One turning vector, and how many steps it has turned:
The counts run from 0 to 643.
[  2   6  -9 -16   6  30   3   1  20 -13 -12  -4   5  25  -6  -1  -6  -2
  -5  -6  -4  -1   0   9  24   1   2 -26  -6   7   2  11   2  -8   1  -5
  -7   5  11   8 -22   1   4   6   0  16   8  -6   4   4  12  -4   7  12
   0  -8  11  12   8   8  13   6   4   8] -> 224
[ -7   1   2 -21  -9  19  12   2   5  -6 -12  13  -1   3  -1 -19  -7   5
 -12   1   4   5  15   1  19  13  -8 -11  -4   2  -4   3   6 -15   2  13
   1   5  16 -14   3   3   6  18  -3  12   5  -5 -21  14   3   9  -6  11
  -3 -19  -3  12  14  -7   8 -16   9  10] -> 236
[ 10   0 -14 -21   6  28  -8   3  16 -12 -14   5   1  17   0  -8  -4   8
  -6   4   5 -10   6  -1  21  -3   0 -19   0  13   4   7   1  -2  -6   0
  -2   4  12   4 -16   5   6   6   2  21   5  -2  -7  -1  16   0  -1  18
  -5  -9  11  12  19   4   5  -8   5   6] -> 586
[  9  -3   0 -13   2  20   6  12   5 -18  -9 -19   3   3   9  -8  -2 -17
 -12   3   0  -5  10 -19  10  10   4 -15   5   2   7  14  25  -6   2 -11
   3   5  14  -4  -8   4  21   4   0  18  -6  -2 -11   7  17  -5   1  -1
   2 -15   7   8  12   9   4   2  -6   6] -> 577
[ -4   2   9 -17  -3  12  -5   7  10 -11  -8  -9   1   2  -3 -13  -3 -15
  -1 -12   1  19   4   8   3  18  -5 -19   7   3   1  11  17 -21  15  -9
  -4 -20  21  -5 -15   1  -1  10 -21   3   8  -3  -6   1   8  12 -15   0
   3  -8  12   2   7 -15   8   2  -3   6] -> 339
[ -2   1 -10 -10  -5  29  14   4   7 -12 -10   6  -3  14 -10   8 -10  11
 -15 -11  -3   4   0  10  24  16   3  -5   1   5 -12   6   1 -14   0   2
  -2  -2   2  -1 -11  -8  10  31 -20  -5  12  -3 -10  -1  12   2   0  18
  -3  -4  15  14  18  -1  12   5  -4   3] -> 378
[ -1  -9  -3 -26  -9  11   2  14  11  -9 -11 -18  -6  14  -1  -7  -4  -5
  -9   6   9   6   2  -2  27  13  -4  -8  -3  11 -13   7  21 -10   1  -5
   3   6   7  -9 -20  -9  18   0 -13   9   4   8  -1  12  11   5   5  14
   8 -15  -5   8  -5   7   8   7   4   8] -> 190
[  1   6  -2 -12  -9  26  13  10   5 -14  -7 -12  10  -3   9 -14  -4 -17
  -9  -2  -6  15  11  -7   0  22   0 -24  -1  -6   2   9  16 -16  16 -11
  -7  -7  12   4  -9   2   0   6 -11   4  -4 -10  -9   4   3   8  -5  -8
   9 -16   3  13  10  -1  10   1   1  13] -> 10
[  4  -3   5 -18  -1  10 -15   7  16  -6  -6 -11   1   7  -7 -10   5 -15
   1   2  11  12  10   2  13  12  -6 -17  11   2  -1   6  24  -7  10  -7
   3 -10  22 -10 -25  -3   5   6 -19  22  11   0   1  -9  15   6 -12  10
  -7  -7  11  -2   3 -17   0   0  -6  -1] -> 55
[  7  11  -5 -15  -5  35  13   9  -1 -18  -4  -9  10  10   5  -4  -6  -9
  -5  -2  -2  -5   4  -9  11  13  -6 -18   2  -4  -3   1  18  10  -1  -3
  -4  -3   3   2 -13   2   6  21   8  20   2   0  -4   2  12  10  -1  -5
  -2 -22  15   2  14  14  12  10  -7  -5] -> 528
[ -1  -1   1 -19 -15  11  15   3  -3 -11 -15   0  -3  -1  -1 -10 -19  -5
 -11  -2   5   9  15  -2  20  12 -12  -3   0   8  -5   7  16 -15   2   6
   7   4  11 -22   7   2  17  20 -10   6   3  -3 -12  12   7   7  -5  13
  -4 -21 -10   6   9   0   2  -6   3   2] -> 598
[  1   1 -14 -22  -4  26   4   7   9  -6  -5   4  -2   6   3 -12  -3  11
  -1   8  -3  -4  11  -1  25   7  -1 -14  -3   8 -15   1   3  -7  -6  13
   3  -1  11   6 -13  -1   3  16 -10  13   4   0  -8   6   5  19  -3  21
   5 -13   0  23  21  -1   9 -12   8   4] -> 411
[  2  -4   4 -17  -1  18   0   8  12  -4   2   4  12  14  -2  -3  14  -8
  -3   5   7   5   8  10  21   5   0 -14   4   5  -5   1  20   9  -1  -9
   4  -2   9  -3 -25   9  11  13  -8  26   8   4  -8 -16  16   4  -5  22
 -15 -11   9   1  10  -7  -2  -2  -5   7] -> 511
[  2   6  -6 -18 -11  22   9   0   1 -11 -27  -8   6  11 -16   5 -20  -1
   5  -2   1  17   4  11  20   9 -15 -18   0   7  -8  10  14 -15  11  -7
  -2   2   3 -10 -11  -8   7  16 -13   8   9  -8   8  -2   4   2  -4  11
  -3  -9  -2   6  -5   0  11  14   4  -2] -> 319
[ -2   5  -4 -21 -11  14 -12  11   2  -4  -7  -3   8   4 -11  -4  -4  -9
   7   1  -3  18   6   9   7  18  -6  -9   3   9 -11   6  14  -3   8   1
  -6  -9  11 -11 -25   4  13  16 -23   9  12  -3  -3  -3  -7  15 -21  17
  -7  -7   2   7   3 -16   7   0  -6   1] -> 337
[  5   5  -5 -16   4  36  -3   4  14 -17 -16  -5   6  14  -3  -3 -10  -1
  -5  -6   1   5  -1   8  14  12   4 -26  -8   9  -3  12   4  -6   4  -3
  -2  -3  10   5 -22   4   4   5  -6  12   6   4   5   1  18   2   6   9
   8 -11  16   6   2  12  14  11   6   2] -> 477
[ -1 -10   2 -19  -9  21   9  10  14 -11  -6  -7  -4   6   5 -17   6  -5
 -19   6  13  -1  11 -12  23  16  -7 -12  -4  -5  -8  -2  20  -9   6   4
   3   2  11 -11  -5  -7   9   8  -4  19   1  10 -11  12  15   3  10   6
   7 -20   1  10   4   2  10  -3   8  10] -> 266
[ -7   8 -12 -13   3  23  21   5   7  -2   3  12 -11   1  -7 -14   3  -3
   2  -3  -6   3  17   3  20   7   5 -21   1   3  -3   8  13 -11   7   4
   4   3  13  -1  -1   8  -2  16 -10  11   3   1  -4   6  18   6  -2  10
   7 -19  -3  13  16  -9  11  -6  14  22] -> 361
[  6   9   0 -17  -1  23   7   4   0 -20 -14 -11   9  16   6  -7 -16 -10
  -3 -14 -13  11   5   9  11   6  -7 -16  -2  16  13  24   6  -7  -4 -10
  -4  -2  19   5  -2  13   9  18   2  11  -2  -9 -14   2  11   4  -3   2
  -5 -14  12   3  18  13   0  -1  -4   5] -> 69
[  9   1  -5 -16 -10   9 -12  13  13 -13   4 -14   6  20   3  -6   7  -1
  -4  -5   7  -4   3  -7  18   1  -7  -9  15  -3  -3  -2  22   5  -3 -13
  -7  -5   3   2 -19  -4  13  21  -8  15  10   0  -6  -8  12  11 -10   1
 -11  -7  17   3  22  -1   0   5 -17  -5] -> 560
[  1   1 -11  -8   3  28  16   4  -4 -10  -9   6  -6 -15  -4 -11  -8 -11
  -5   0  -4   7  21  -6   7  17   1 -16   6  -3   3  10  15 -25  11   3
   1  -3  17  -7   2  10  12  15 -18   7   1  -9  -4  -2  14   7 -14   0
   5 -13  -2  13  13  -6   9  -7   3  14] -> 185
[ -2  -5  10 -14  -2  15   4  10  14 -14  -4  -7  -4  13   4 -19  -3  -3
 -26  -7  15   1   8  -8  20  10 -10  -9   0  -6   2  -1  23 -10   4  -2
  -1   3  13 -13  -2  -6  15  13   1  13   4   7 -14  18  18   1   3  -2
  -3 -22   5   0   6   0   7   2  -7   6] -> 627
[ -5   2   1 -22  -9   8  20   3   3  -8 -13   0   0   3  -3 -13  -4 -10
  -6   6  -3   8  16  -4  20   8  -4  -9  -6   5  -2  12  14 -11   5   7
   5   6   7 -15   8   3  18  21  -1  11   2  -7 -17  15  -1  -1  -4  12
  -3 -20 -14  17  10  -1   7 -11   7  16] -> 110
[ -2   4  -4 -10   7  22  -7   7  11  -7   7   1 -11   5  -4 -10   9  -7
  -7  -3   5   0   4   2  17  13   7 -16  17  -9  -8   1  17 -17  11  -1
  -6  -9  15   0 -16 -10  -2  13 -23   6  14   3   1   0  19  14  -9  -2
   2  -7  13  12  13 -14  13  -5  -9  10] -> 232
[ -7   0  10 -15  -5  17   4  12  17 -10  -8 -13   8  15   7 -16   1 -12
 -19  -7   3   3   8  -8   9  14  -7 -11  -4  -6   3   5  22  -5   6 -11
  -6  -5  10  -8  -6   4  15  13   3  11   1  -5 -24  17   8  -7   0  -2
 -13 -18   9   7   9  -2   8   3  -9  13] -> 373
[ -7  -4   4 -14 -21  13  10  12  -1 -14 -12  -6  -3  11  -3  -9 -21   0
 -19  -8   3  14   4   6  18  19 -11   7   0   6  -9  10  13 -12   1   0
   2  -2   7 -18   1  -3  23  20 -17  -4   7   2 -19  13   8   8  -3   9
  -3 -15  -5   3   7   0   6   2  -4   1] -> 346
[ -4   6  -2 -13   7  15   0   4  13 -14   3  -4  -6   1   0 -18   9  -7
  -7  -3  -3   5   7  -3   9  18   6 -14   8  -3  -5  10   8 -24   8   3
  -6  -9  18   1  -2  -4   0  15 -14   3   6  -8 -16   9   7   8 -11  -4
   5  -6   9  18  20 -14  16 -10 -10  16] -> 516
[  8   9  -3 -16  -3  30  15   6  -1 -13 -12   5  14  11   0  -6 -12  -4
   1 -10  -7   7  12   8  11   0  -9 -18  -3   8   9   8  11   5  -4  -6
  -1   2   7  -2  -7  19  11  23   6  21   4  -8  -8  -6  13   6  -6  12
 -14 -20  10  -2  18   6  -2   1  -3  -4] -> 353
[ -6   4  -7 -12   9  25   8   5  12  -5  -4   4  -9  -1  -6  -7  11  -2
  -1  -2  -1  -3  15  -6  20  15   0 -22  -3  -6  -8   6  12 -13   3  13
   4  -5  13  -4   2  -1  -5  13 -14  12   4   1  -6   7  15   7  -2   9
   2 -17  11  19  12 -18  15   0  11  13] -> 234
[ -7  -6   0 -19 -10  10  10  11   1  -6 -11  -7  -4   1  -8  -7 -16  -7
 -12   4   1   8  10  -3  20  12  -2  -2   0   8  -8  12  18 -12   2  -1
  -3   7   2 -23  -3   1  30  14 -16   3   1  -6 -15  15   1  -5  -6  15
  -5  -9 -14  18   6  -2   4  -2  -1  16] -> 472
[ -1   4  -5 -24  -5  15   6   3  16  -7   1   0   7  19   9 -18   1  -4
  -3   0  -4   9   8  15  22  -3  -2 -17  -2  13   3  12   6  -7   0  -9
  -5  -1  17   8 -10   6  -1  10   5  11   1  -4 -12  -1   1  12   2  14
   3 -16   2  11  19   4   2 -20  12  19] -> 255
[  6   7  -6 -14  -3  27   8  -2  -3 -20 -24  -3   8  13  -3  -2 -23  -1
  -4 -18 -11  13   6  12   9  10  -6 -18  -3  11  11  21  -1 -13   5  -7
  -2  -4  15   4  -8   9   7  21  -2   8   6 -11  -5   0  11  -1  -4   5
  -3 -11  13   3  14   9   7   4  -2   0] -> 68
[ -1   5  -4 -25  -3  20  -9   9  24  -8  -1  -6  10  26   6 -15   3   1
  -7  -1   2  -3   3   7  20  -2   1 -17   3   9   6   4  11   5  -2  -5
 -11   4  12   8 -24   8   7   8   8  22   5  -2  -6   2   5   3  -3  10
  -6 -11   8  12  15  11   3  -6  -3   9] -> 509
[  6  -6  -6  -6  -3  15   0   2  16 -10  -2  -4 -12  17  -8  -2  -8   1
 -19  -6  12   2   0  10  24   4   2 -10  13   2  -1   9  13 -20   4 -17
  -4   5  11  -2 -14  -5  19   7 -20   1  10  -2  -2  -2  20  -3   0   8
  -6   0   7   8  17   0   3  -5  -6  18] -> 46
[  3   2   4 -24 -20  -1   7   4   6 -10 -13  -8   8  10  -2 -14  -7 -11
  -1   5   6  25   9  11  17   5 -14 -15   6  10  -4  10  19 -14  14 -10
   0  -2  17 -14 -12  -5   9   9  -9  15   3  -5  -2  -7  -2   9 -10  14
  -2 -10  -9   3   2  -2  -4 -10   4   6] -> 288
[ -5   6   7 -16  -7  14   3   9  10  -6 -14  -9   9   7 -13  -6  -8 -16
   3  -5  -1  26   4  13   5  20  -7 -15   0   4  -6   8  13 -11  18  -1
  -6 -11  11 -10 -20   3   5  11 -14   4  11 -10  -3   1  -4   7 -13   4
  -4  -8  -2   8  -9 -10  13   8  -2   5] -> 85
[  0  -2   2 -21 -19   0  -3   6  13  -5  -5  -8  12  15   1 -13   3 -12
   3   6   1  18   4  10  20   7  -9 -18   7   5  -5   5  20  -8  13 -10
  -5  -5  13  -4 -22   1   4  12  -9  14   6 -10  -8  -6  -9   7 -13  14
  -9  -9  -5   8   6  -9  -3  -9  -3  12] -> 541
